rotation ticks, each row followed by its count of ticks
The counts run from 0 to 214.
[169 113  91 155  98 134 160 121  93 123 168 156 147 104  99 150 104 141
  76 133 130 142 158 109 147 167  99 118 131 108 118 151 165 133 145 163
 133 155 117 134  69 174 133 148 138 114 128 174 104 154 158 149]
155
[183 100 148 120 144 101  89  85 122 164 123  88  89 151 128 114  93 131
 110 162 117  79 143 138 119 171 161 133 184 139 127 118  87 158 131 156
 150 143 114 156 167 123 105 125 106 102 147 131 141 124 186 113]
84
[173 105 193 154 156 104  83  97 126 135 162  97 113 139 131  94 123 139
 115 130 124 137 141 129 111 163 127 134 176 127 125 101  72 182 146 129
 134 136 112 165 164  93 133 121  85  93 155 140 115 102 139  88]
86
[137  95 130 152 105 120 141 125 104 138 171 115 109 131  76 117 106 105
  92 130 114 156 179  98 115 156 159 111 177  57 116 133 135 132 182  97
 140 134 130 135  88 175 115 141 141 110 150 167 115 143 127 134]
150
[122 129  85 157 165 126 153  99 116 129 107 128 137 148 161  90 112 139
 127 113 121 145 204  74 127 125 132 119 151  92 112 113  75 174 122  92
 103 185 119 127 147 128 146 145 153 132 124 132 108  97 115 110]
115
[ 98 119 107 150 133 135 119  79 131 148 100 141 127 132 134 124 123 124
 155 130 101 147 197  99 124 105 167 104 130  65 112 120  96 189 166  84
 123 179 134 141 139 122 133 136 121 102  99 130 162  90 118 119]
54
[101 134  88 140 113 163 155 132 135 138  78 136 128  73 127 200 111 140
 128 144 103  88 177 125  99 102 135 123 129  69 118 134 168 126 141 143
 129 178 120 139  85 162 139 124 137 125 131 172 146 110 176 128]
133
[175 129 128 142  92 123 136 106 115 101 142 157 151 108  89 153 121 155
  90 149 139 126  92 160 134 167  53 139 137 145 114 125 127 106 131 186
 132 156  93 134  90 134 143 123 110 102 141 147  91 105 163 151]
158
[127  97 149 145 127 104 157 125 122 122 151  75  97 163  95 111 125  87
 108 138 123 112 165 126  92 163 152 136 204  59 135  94 112 121 150 100
 127 129 125 129 125 160 132 125 157 131 182 165 108 144 121 108]
207
[116 128 148 128 101 158 141 146 140 134 102 119 111  87 117 172 123 126
 100 131 108  94 166 132  81  93 151 141 140  73 130 113 178 122 163 152
 131 179 125 130  84 146 145 109 140 123 155 148 170 132 187 135]
16
[152 131 169  92 104 130 123  85 139 121  82 148 107 129 119 124 158 151
 104 131 114  88 141 142 101  84 147 142 161 137 122 139 121 130 149 156
 133 182 139 130 128 105 150 110 134 124 132 106 206 110 196 150]
106
[168 140 129 146 120 130 170 117 118  85 171 139 155 122 125 139 119 135
  67 110 129 148 123 126 117 157  52 152 134 114 132 109 125 100 127 148
 112 180  98 123 101 154 158 128 165 152 166 150  84 113 131 142]
97
[ 99 141 141 118  76 136 153 118 149 105  91 137 123 126  90 171 168 130
 135 142 126 110 124 173  66 112 108 134 173  68 111 126 163  84 130 118
 143 139 129 126  83 165 155 109 135 134 142 165 149 105 151 126]
129
[129 104 169 157 123 110 113 108 134 118 145 100 121 154  68  98 139 109
 133 139 136 160 153 136 111 161 131 128 184  77 116  81  81 156 174 105
 128 115 112 147 114 126 126 117 105  93 160 150 106 111 105  94]
147
[127 130 167 110  82 122 148  87 150  96 130 153 132 165 118 147 187 115
 116 125 116 136  98 182  71 127  99 123 167  88 118 131 139  80 134  92
 136 139 107 133 123 176 155 107 143 142 146 172 153 128 142 141]
185
[147 121  96 174 157 115 152 116 117 121 153 119 142 157 174 127 107 135
 130 111 126 138 163 105 100 155  83 121 165 100 132 120 114 160  88 112
 125 141  97 155 143 157 159 159 133 139 140 186  76 127 122  74]
3
[150 112 110 153 123  97 134  77 115 113 136 134 143 182 126 126 129 140
 144 153 129 135  99 150 112 192  81 106 182 127 108 141  94 120  87 116
 156 115 102 161 136 170 140 153 104 111 136 180  65 109 117 106]
63
[108 130 137 143 121 146 141 119 152 122  91  91 110  89 104 172 104 130
 122 142 126  86 139 149 104 121 123 157 147  89 140  75 128 120 144 151
  97 200 107 110 102 124 130  84 146 133 178 127 112  80 160 133]
18
[176 122 100 142  83 116 148 116  99 125 158 149 140 122  80 147 107 140
  67 145 120 122 138 124 137 162 100 119 162 120 118 150 159 106 136 168
 149 155 115 126  72 183 123 138 142 123 138 158 110 148 179 157]
156
[159 111  87 114 133 111 149  65 109 147 115 114 121 170 125 104  91 130
 106 147  94 124 173  98 143 163 146 117 156 106 118 138  74 151 129 110
 135 187 119 130 170 161 110 139 164 133 121 127 133 122 141 154]
173
[117 125 119 112 132 136 149  87 130 133  78 126 102 136 131 104 130 126
 113 123  93 108 201  91 106  86 171 135 160  80 109 119  99 154 152 105
 114 199 149 124 157 120 132 112 167 127 130 114 183 116 160 140]
111
[151 118  94 125 139 133 125 105 133 155  72 118 101 121 174 165  93 150
 132 153 102  54 152 139 111 119 138 129 144 129 142 133 128 142  92 158
 136 189 112 133 152 145 135 124 139 137 132 147 149 120 208 125]
195
[147 106 183 136 122 109 127 104 127 101 183  99 126 154  93  85 134  96
  82 118 133 179 137 135  96 166 113 145 181  83 131  90  83 127 170  95
 123 138 108 140 129 138 145 118 145 126 180 152  99 119  93 113]
91
[163 144  90 150 115 140 157 104 102 114 115 193 159  93 125 159 130 171
  87 132 120 127 146 109 150 113  73 120 118 143 104 161 149 128 128 177
 133 175 119 127  73 135 156 147 128 118 102 146 140 112 178 142]
43
[184 141 128 113 109 115 164  98 113  97 125 154 135 131 115 144 136 152
  73 142 121  91 106 148 116 137  79 143 161 162 128 146 129  90 116 191
 131 179 118 121  99 145 155 121 154 149 156 128 140 126 200 151]
101
[108 117  86 121 119 110 142  73 128 139  87 113 109 176 116 125 107 112
 142 159  89 114 178 125 128 142 172 111 168  71 108 130  86 136 140  78
 135 168 134 126 161 158 100 127 139 119 121 147 133  93 128 150]
56
[148 108  96 137 134 122 134 120 111 149  93  93  96 106 118 138  74 142
 105 160 121  59 183  92 138 136 155 137 156 126 139 118 115 148 131 178
 116 187 123 117 118 119 107 132 142 120 147 122 129 115 199 136]
22
[134 123  96 153 154 141 129 142 118 149 100 104 113  80 147 150  75 143
 107 138 127  83 202  84 138 117 142 141 130 106 137 114 128 171 137 177
 114 200 115 131 102 122 134 136 133 119 141 131 135 114 185 119]
21
[139 119 168 132  86 112 117  89 142 109 130 139 130 153  97 161 160 127
 128 146 120 126  83 196  77 152  86 117 181 114 109 145 142 100 121 113
 153 118 111 143 108 159 151 121 102 106 143 181 137 123 151 113]
68
[127 102 159 167 147 124 121 127 117 141 150  99  99 138 136 112 122 105
 114 105 125 144 202 102  78 134 167 124 173  65 121 108 119 179 155  93
 137 132 134 143 125 142 145 144 122 123 148 172 129 149 130  68]
205
[145 116 108 120 139 134 119  97 144 148 101  87  96 101 126 164  65 142
 125 172 107  66 127 162 135 160 126 143 137 119 144  97 114 145 124 159
 124 204  93 130 147 139 108 100 122 119 149 131 105  87 174 143]
79
